In the data rows, zero lies at 4.5, halfway between 4 and 5.
Here are some points, one per row:
[3 5 4 4 7 3 3 5 6 3 6 2 5 5 8 2 4 6 4 3 7 5 6 5 4 4 7 5 5 4 5 2 6 9 5 1 2
 6 7 5 6 6 5 5 1 6 4 4 6 4 5 9 7 8 5 6 5 5 3 2 7 6 3 3]
[5 3 4 6 8 3 1 5 1 6 7 4 4 3 5 1 3 6 7 7 3 3 4 3 4 5 3 5 4 2 5 6 1 1 3 3 3
 2 7 6 5 7 3 6 4 3 5 6 4 3 6 6 4 5 5 4 3 6 6 7 6 3 5 5]
[4 7 4 5 6 5 4 5 4 4 6 5 3 8 5 4 6 5 7 5 6 5 8 3 8 7 4 3 3 4 8 3 7 5 4 7 3
 5 3 5 1 6 5 4 6 5 4 5 5 3 6 4 7 5 4 4 5 5 5 7 3 3 3 3]
[3 2 5 4 3 6 4 4 4 6 4 8 4 4 6 5 7 5 3 4 6 3 4 6 4 4 7 7 4 0 3 3 4 7 3 6 4
 8 7 3 5 4 3 5 6 7 6 5 7 5 6 4 6 6 3 5 5 7 6 5 7 1 4 6]
[6 4 4 4 5 3 4 6 6 7 6 4 2 2 5 7 3 3 5 6 3 5 4 3 9 3 6 4 7 5 3 5 5 5 3 5 3
 5 4 3 4 1 4 3 4 8 2 6 3 3 6 8 3 8 6 3 7 4 6 6 6 4 3 5]
[7 5 5 4 6 3 5 5 2 5 4 0 3 5 7 6 6 4 3 4 4 7 5 6 5 6 7 6 7 0 5 4 4 2 7 5 6
 3 6 4 4 3 7 3 4 5 3 2 6 5 7 5 5 4 1 5 3 1 7 4 5 3 3 1]
[3 5 4 4 3 4 6 7 6 5 5 3 5 4 4 3 6 5 3 6 6 5 4 6 4 5 3 3 5 7 5 5 2 4 2 6 4
 2 9 9 3 0 3 2 5 7 5 6 8 4 3 5 6 5 4 6 4 2 5 4 6 6 2 2]
[7 2 7 7 3 5 5 9 6 3 3 2 5 5 7 5 5 3 6 4 4 6 5 3 4 2 4 2 5 4 8 4 3 5 5 5 5
 8 6 4 4 6 1 3 4 1 4 3 4 6 4 6 3 5 4 2 3 5 6 6 5 5 4 3]
[4 2 5 4 4 4 6 5 4 5 4 6 1 4 5 3 5 4 6 4 4 6 5 5 5 5 5 3 4 7 6 4 5 5 3 4 3
 1 4 0 9 3 4 2 3 3 3 6 5 7 6 2 7 7 3 6 3 6 5 6 3 6 4 4]
[4 3 3 5 2 3 6 2 4 4 6 1 3 3 8 7 7 2 5 4 7 4 7 6 5 2 4 5 4 5 5 6 4 5 5 5 4
 3 4 8 4 4 3 1 3 4 4 6 3 4 7 5 4 3 4 7 5 4 3 4 5 3 6 9]
[5 3 4 6 1 2 5 5 2 5 5 5 5 3 3 5 3 6 5 5 3 5 6 9 7 3 3 2 5 3 5 4 6 4 7 4 5
 6 5 6 8 5 5 4 4 6 4 3 4 5 4 6 8 4 6 4 7 6 6 5 4 6 7 1]
[4 2 5 5 2 1 2 5 2 6 6 6 4 7 7 7 4 5 3 7 4 2 7 4 4 6 6 4 4 4 5 5 4 4 8 3 3
 6 4 3 4 4 4 2 6 3 4 6 5 4 3 5 7 5 4 2 3 2 2 3 4 5 1 4]
[5 4 6 3 5 3 4 5 6 5 4 6 5 3 3 7 6 6 8 7 5 4 7 5 4 3 7 6 5 5 5 3 5 6 3 6 7
 5 5 7 7 6 7 2 3 2 3 6 1 3 5 4 4 6 5 5 2 2 6 3 9 4 4 2]
[5 2 5 3 4 6 2 5 2 4 1 4 7 8 4 3 6 2 5 5 4 5 7 1 6 5 6 6 5 5 1 4 2 4 4 6 6
 2 7 5 3 6 5 2 2 5 4 4 4 7 4 5 7 6 4 2 9 5 4 3 5 4 6 3]
[4 6 6 5 4 4 5 6 4 5 7 4 5 5 4 6 5 4 5 7 3 8 5 6 5 1 5 7 6 4 7 0 2 7 5 5 5
 2 2 4 5 6 6 7 5 6 3 7 8 2 1 5 4 5 6 5 3 4 1 3 5 1 4 6]
[3 3 4 7 2 5 7 2 3 6 3 3 5 4 7 6 5 5 3 8 2 6 2 2 7 5 5 3 4 2 5 4 6 9 4 2 5
 3 4 7 5 4 4 5 5 5 4 6 4 3 6 2 4 5 8 4 3 5 7 2 6 4 2 3]
[4 5 5 4 4 7 2 6 3 6 5 5 7 2 7 5 3 0 5 1 6 7 2 4 5 4 2 5 6 5 6 4 4 5 5 5 5
 5 6 4 6 3 7 3 7 5 4 5 2 0 7 4 6 2 4 4 4 4 3 2 7 7 2 4]
[7 5 5 3 2 4 3 4 5 4 4 5 3 3 6 5 7 4 4 5 6 7 4 6 7 8 5 3 9 4 4 4 4 5 4 3 7
 3 8 6 4 6 6 5 6 4 4 5 4 6 5 6 6 9 7 3 2 4 1 6 3 5 5 6]
[4 4 6 6 6 3 4 1 3 4 2 5 5 4 6 4 5 5 4 8 8 6 1 3 5 2 2 5 5 5 8 7 9 3 3 4 8
 3 3 3 3 4 5 4 3 5 5 6 5 5 3 7 5 6 1 4 2 3 4 1 5 5 6 4]
[8 5 4 3 1 6 6 3 3 5 5 7 4 4 4 1 7 4 6 5 4 4 4 3 5 7 3 3 4 1 5 5 4 5 4 3 2
 6 4 4 6 3 5 1 3 1 5 5 4 4 2 9 4 4 7 8 5 5 6 3 4 0 3 4]
[5 3 4 1 8 6 5 6 4 3 3 5 1 4 5 7 5 5 4 4 5 4 3 6 6 5 4 5 2 2 6 6 3 6 3 5 3
 4 3 7 6 6 3 5 6 6 3 4 2 4 1 4 5 5 6 4 4 2 4 0 4 6 5 4]
[5 5 6 2 4 3 3 3 2 7 5 3 6 5 4 4 7 0 5 3 5 5 4 5 4 1 4 1 2 5 2 5 6 6 6 2 1
 4 5 6 5 4 4 5 5 7 5 5 3 5 4 3 4 8 4 4 1 4 5 6 4 2 4 1]
[4 8 4 8 6 5 5 5 7 5 2 5 4 4 4 5 4 5 3 2 1 6 4 4 5 4 4 7 3 6 2 5 5 5 3 3 6
 5 3 8 7 2 4 5 4 3 5 5 4 5 5 5 4 2 3 1 5 1 3 7 3 2 4 4]
[5 4 6 4 3 4 3 7 5 5 5 2 1 3 4 4 7 4 2 6 6 2 3 6 4 4 5 7 8 7 6 3 4 6 5 4 3
 5 6 5 4 3 6 4 4 2 8 5 2 2 6 3 6 5 6 2 7 7 5 3 3 1 6 2]
[8 4 5 2 6 1 6 2 5 6 2 3 3 2 3 4 2 3 4 7 5 6 4 3 7 5 5 6 2 6 5 1 3 5 5 4 2
 8 5 8 3 6 7 5 6 3 5 4 7 5 5 5 5 2 2 4 4 7 4 4 4 7 3 7]
[5 2 4 5 2 2 5 6 3 4 5 2 5 2 5 6 8 6 6 2 3 4 5 1 5 6 5 4 4 7 7 4 3 5 3 3 6
 5 7 3 6 5 5 5 7 9 3 6 3 4 4 7 6 5 2 4 3 4 4 4 3 1 5 3]
[6 6 5 6 4 5 8 3 5 3 6 3 5 4 3 6 9 4 6 7 6 5 6 4 0 3 5 5 5 2 2 5 3 4 3 3 3
 3 4 1 5 3 4 4 6 6 6 4 2 5 5 6 6 4 6 3 6 5 3 5 5 8 3 3]
[1 2 5 1 5 4 4 7 6 6 4 6 7 6 6 6 8 5 8 6 4 4 4 6 6 3 6 4 5 4 5 4 4 4 5 2 3
 4 6 5 3 2 6 4 4 4 3 5 6 5 6 7 1 2 4 5 4 6 5 3 0 5 6 4]
[4 5 5 4 3 5 4 5 5 6 5 1 3 2 7 7 8 3 5 7 4 8 4 6 5 7 1 5 6 6 1 6 6 5 4 6 3
 5 7 3 7 7 3 6 1 4 3 6 5 2 4 6 6 3 3 3 4 5 5 1 4 3 3 3]
[4 6 3 1 2 5 3 0 3 2 3 6 6 3 5 6 3 4 2 7 4 6 6 4 6 3 3 9 2 5 9 6 5 4 2 5 2
 3 9 2 5 5 4 3 2 5 4 4 6 5 6 7 2 5 7 2 2 4 5 7 3 5 6 1]
[5 8 6 3 5 3 4 6 4 3 7 6 4 5 6 7 4 3 4 8 6 5 3 2 5 7 7 2 5 5 6 4 3 4 4 2 6
 5 4 5 7 5 3 1 3 7 4 2 5 4 4 3 5 3 5 5 4 7 4 5 6 2 7 3]
[5 3 2 5 2 6 2 4 4 3 7 4 6 1 2 5 6 7 4 5 4 5 5 3 6 7 4 6 5 4 6 4 5 4 5 3 3
 6 2 5 2 5 7 5 1 6 6 6 5 7 1 0 0 3 4 6 3 5 4 5 6 7 2 5]
[5 6 4 4 3 9 4 3 1 5 3 4 1 2 5 5 5 5 5 5 5 2 6 4 7 0 6 3 5 4 3 1 4 2 1 2 5
 6 5 5 4 4 5 4 3 5 2 4 6 2 5 5 5 6 3 2 1 5 4 1 5 5 5 3]
[9 5 4 1 1 3 7 6 6 4 5 4 6 2 5 3 3 5 6 4 5 4 5 3 5 2 6 6 5 5 3 7 8 4 5 3 6
 4 6 2 4 6 3 5 6 4 4 2 8 3 5 0 6 4 8 4 4 1 5 2 4 2 5 4]
[6 2 6 3 6 8 5 2 3 5 6 3 4 2 5 6 4 4 6 5 5 6 7 6 3 4 5 5 8 6 7 8 6 7 4 2 5
 4 6 6 5 3 4 3 5 5 5 5 6 6 5 5 7 5 5 3 6 6 3 4 4 2 2 1]
[4 4 4 6 6 3 6 3 1 6 4 3 7 3 6 6 9 3 7 4 5 0 4 4 6 6 5 7 5 5 5 4 4 5 3 5 3
 6 3 5 6 4 5 3 5 3 3 2 9 3 2 5 6 9 7 5 3 5 4 6 5 5 5 3]
There is one direction along which these points spread out most. Take the direction at right angles to it along which they spread out most. Go by this last direction. How many in every 100 of the points above lie lower along it than each point below? Round to a whole number. More than half of the points above lie lower than the first one.
[5 2 4 5 2 2 5 6 3 4 5 2 5 2 5 6 8 6 6 2 3 4 5 1 5 6 5 4 4 7 7 4 3 5 3 3 6
 5 7 3 6 5 5 5 7 9 3 6 3 4 4 7 6 5 2 4 3 4 4 4 3 1 5 3] 53
[1 2 5 1 5 4 4 7 6 6 4 6 7 6 6 6 8 5 8 6 4 4 4 6 6 3 6 4 5 4 5 4 4 4 5 2 3
 4 6 5 3 2 6 4 4 4 3 5 6 5 6 7 1 2 4 5 4 6 5 3 0 5 6 4] 72
[6 6 5 6 4 5 8 3 5 3 6 3 5 4 3 6 9 4 6 7 6 5 6 4 0 3 5 5 5 2 2 5 3 4 3 3 3
 3 4 1 5 3 4 4 6 6 6 4 2 5 5 6 6 4 6 3 6 5 3 5 5 8 3 3] 58
[5 8 6 3 5 3 4 6 4 3 7 6 4 5 6 7 4 3 4 8 6 5 3 2 5 7 7 2 5 5 6 4 3 4 4 2 6
 5 4 5 7 5 3 1 3 7 4 2 5 4 4 3 5 3 5 5 4 7 4 5 6 2 7 3] 67
[4 3 3 5 2 3 6 2 4 4 6 1 3 3 8 7 7 2 5 4 7 4 7 6 5 2 4 5 4 5 5 6 4 5 5 5 4
 3 4 8 4 4 3 1 3 4 4 6 3 4 7 5 4 3 4 7 5 4 3 4 5 3 6 9] 25
[5 5 6 2 4 3 3 3 2 7 5 3 6 5 4 4 7 0 5 3 5 5 4 5 4 1 4 1 2 5 2 5 6 6 6 2 1
 4 5 6 5 4 4 5 5 7 5 5 3 5 4 3 4 8 4 4 1 4 5 6 4 2 4 1] 61
[6 2 6 3 6 8 5 2 3 5 6 3 4 2 5 6 4 4 6 5 5 6 7 6 3 4 5 5 8 6 7 8 6 7 4 2 5
 4 6 6 5 3 4 3 5 5 5 5 6 6 5 5 7 5 5 3 6 6 3 4 4 2 2 1] 42
[5 2 5 3 4 6 2 5 2 4 1 4 7 8 4 3 6 2 5 5 4 5 7 1 6 5 6 6 5 5 1 4 2 4 4 6 6
 2 7 5 3 6 5 2 2 5 4 4 4 7 4 5 7 6 4 2 9 5 4 3 5 4 6 3] 89
[5 4 6 3 5 3 4 5 6 5 4 6 5 3 3 7 6 6 8 7 5 4 7 5 4 3 7 6 5 5 5 3 5 6 3 6 7
 5 5 7 7 6 7 2 3 2 3 6 1 3 5 4 4 6 5 5 2 2 6 3 9 4 4 2] 28
[4 5 5 4 4 7 2 6 3 6 5 5 7 2 7 5 3 0 5 1 6 7 2 4 5 4 2 5 6 5 6 4 4 5 5 5 5
 5 6 4 6 3 7 3 7 5 4 5 2 0 7 4 6 2 4 4 4 4 3 2 7 7 2 4] 0
[5 6 4 4 3 9 4 3 1 5 3 4 1 2 5 5 5 5 5 5 5 2 6 4 7 0 6 3 5 4 3 1 4 2 1 2 5
 6 5 5 4 4 5 4 3 5 2 4 6 2 5 5 5 6 3 2 1 5 4 1 5 5 5 3] 36
[4 5 5 4 3 5 4 5 5 6 5 1 3 2 7 7 8 3 5 7 4 8 4 6 5 7 1 5 6 6 1 6 6 5 4 6 3
 5 7 3 7 7 3 6 1 4 3 6 5 2 4 6 6 3 3 3 4 5 5 1 4 3 3 3] 6
